Named moves (each a turn or a mirror), then the moves between two rows, first move first; the first pair answered
F (before => after):
[  5  -2  16  -4  19  14 -20  17  19   8  17   3   5 -16  21  -6   2  16
 -25] => [-17  12  -4   3   7 -29  14 -17  20   9   7 -19  -6  -6  26 -15   7 -16
  -4]
[-10   8  -8  -6   7   6   7  28  -1   0  30  32  21   6  -2  -4  -9  14
 -18] => [-26  16 -18  -5  -2 -19  31   8   3   0  23  20  15  12   0 -11  -7  -5
  -6]
[ 31 -19  11  16  -2  -8 -25   2  23   4  16   5   1  -4  -5 -37  -3  -2
  -7] => [ 21 -12   3  15  -7 -24  -8 -14  24   3  10  -3  -3   1  -1 -42   0 -16
   1]
G (before => after):
[  1 -10  14   0  -8  -5  -7   6  18   5  10   1  -1 -11   7  -2   6  13
  -6] => [ 13 -11  15   3  -9   2  -6   5   8  12   8   2  -3  -3   7   3   5  10
  -8]
[-13  12   1   5   5 -20  21   0  12  14  12  -3 -11   3  14  -9  10   4
 -15] => [-19  11   5   3   7 -19  21   7  15   8  14   1  -6  -2  15  -9   9   6
 -16]
[  1 -14  -8 -20  -4  12 -13   5  -9 -25 -34   8  41 -28 -21  10 -25  -4
  21] => [ 17 -15   0 -17   0  26 -23  12 -20 -18 -28  15  37 -25 -20  24 -24   3
  16]
J (before => after):
[  8  -1  -4   7 -22  14 -26 -26 -16 -15  -6 -18  20   1  -3 -16   3 -11
   3] => [ -9  -2  -8  -4 -21  -1 -14 -22  -9 -24 -12 -15  26 -10  -8 -13  -2 -15
  11]
[ -3  12   7   5   6  -4   2   1  11   4  16   4 -15  -9  10   3   2   8
 -14] => [ -3   9   7   4   3  -2  -2   0  11   2  15   2 -12 -11  11   2   5  10
 -16]
[-12  -3   3  19  13 -10 -13   9  18  15  10  -8   6   1   8  -1   0  15
  -5] => [-19  -3   2  13  15 -12  -8   8  22   8   6  -6   8  -6   5   1  -1  15
   3]
[  9   4  -1  23  -6   1  -5  -6   3   6  28  10 -14   5   4  -8   8   7
   0] => [  3   0  -4  20  -3  -1 -14  -3  13  -3  23   8  -4  -8   5 -18   6   7
   1]
S (before => after):
[ -2   0  -3   0 -10   1 -17 -10   2  -8  -4 -14   7  -6  11 -19  -4  -3
   3] => [ -4   2   8  -7   3   5 -19  10   7 -12   0   0   7 -13   9  -3  -6  13
  -9]
[ 42   8 -10  -3  -9  29  -9 -12  -7  19  11 -28   5  11  11 -34  -4 -19
  -2] => [ 29  15   5 -35  25  32   8  35  12   3  17   8   8  -9  -2   9 -12  13
 -17]
[-16   7   3  10   5 -26  18   5  -1  14  -6   5  -3  -1  14  -1  35 -11
   4] => [ -6   3   5  18   6 -19   5   4   0  18   5   1  -3   0  21 -11  39  -8
  -6]
Now pairs of rows:
Each pair is 2 to 3 moves apart.
[ -7   3 -13   1 -13 -14  11 -18  -9   0 -15 -16  -3   4  -7  -2  -4 -16
  19] => [  1   2  11   3  12   3  -4  17  10   7  23   9  -9  -3   6   5   5  18
 -21] -> S, F, S
[  2   6  12  12   9  21 -16   6   8 -14   0  11  -2  -4   3   3  -9  15
   4] => [-11   8   0   4   4   0  -3  -8   7 -25 -16   1   2  -6  -2   0 -10  -1
  26] -> J, S
[-11   7  -7 -13   6 -24   7  -5   2 -15   0  -9   5 -21  -8   5 -18  -8
  16] => [  3   0  -5  -9  -3 -11  -6 -11 -10 -19  -5 -16   8 -19  -7   0 -18 -10
  21] -> F, S
[ 20  -2  -5  24 -12  12 -24 -10  -4  21  16  -8  -4   8  22 -27  11  -3
 -10] => [-23   3   0 -15  16 -15  18  25  24 -16   4  16   7 -21   1   8  -2  12
  -5] -> J, S, J
[-26  -1  -6  -4  -9 -21  19  -4   7  -9  -8  -3   7  -9  -1   7  -3  -9
  13] => [-11  -7  -8  -4 -16  -8   2  -7  -2 -12 -16  -7  14  -6  -6  10 -13 -12
  20] -> F, S
[ -5   0  -9   7  -5 -24  17  -8   0   2  -2  -9   0   3  -4 -11  -1 -15
   9] => [ 12  -2   4  18   0   0  -5   6  -3  15  18   1  -5   8   4  -7   4   6
 -16] -> J, S
[  9  -5  -3   7 -11   8 -10 -18  -4   4  -5  -9   3  21  -5  10   1 -17
   6] => [ 11  -5   6  -4   6  22 -11   9   2  -1  -2   5   4  15 -10  24  -1   6
  -2] -> F, S
[-17  -3  10  -6   6 -14 -21  17  34  -5  11   7  14 -31   6 -11  15  21
 -34] => [-13   7  -6  15 -14 -40   2 -20  20  20  13 -16  -7   1   9 -24  24  -7
 -21] -> F, J, S
[-20   7 -11  -7   3 -27  14   3  23 -13 -13  -8   2   4  -2   3  -1   0
   4] => [ 10  10 -10  14  -9  -6  -2 -11   2  17   1 -16 -15  27  10  -3   6   0
  -5] -> J, S
[ 22  -1  11   2  -1  22  -5   5 -16   4   0   8  -3  -2  -6  17  -2  11
   0] => [ 21   6   0  13 -12   1   6 -17 -15  13   2  -5 -11   8   1   2   4  -8
   7] -> F, J
[  8 -10  -9 -20   0   2  12  -3 -17  -5 -27   8  -9  13  -9  14  -5  -3
  30] => [ 20 -12  -9   2 -12   6 -10 -16 -20  14 -12  -8 -15  20   6  -9   2  -8
  18] -> S, F
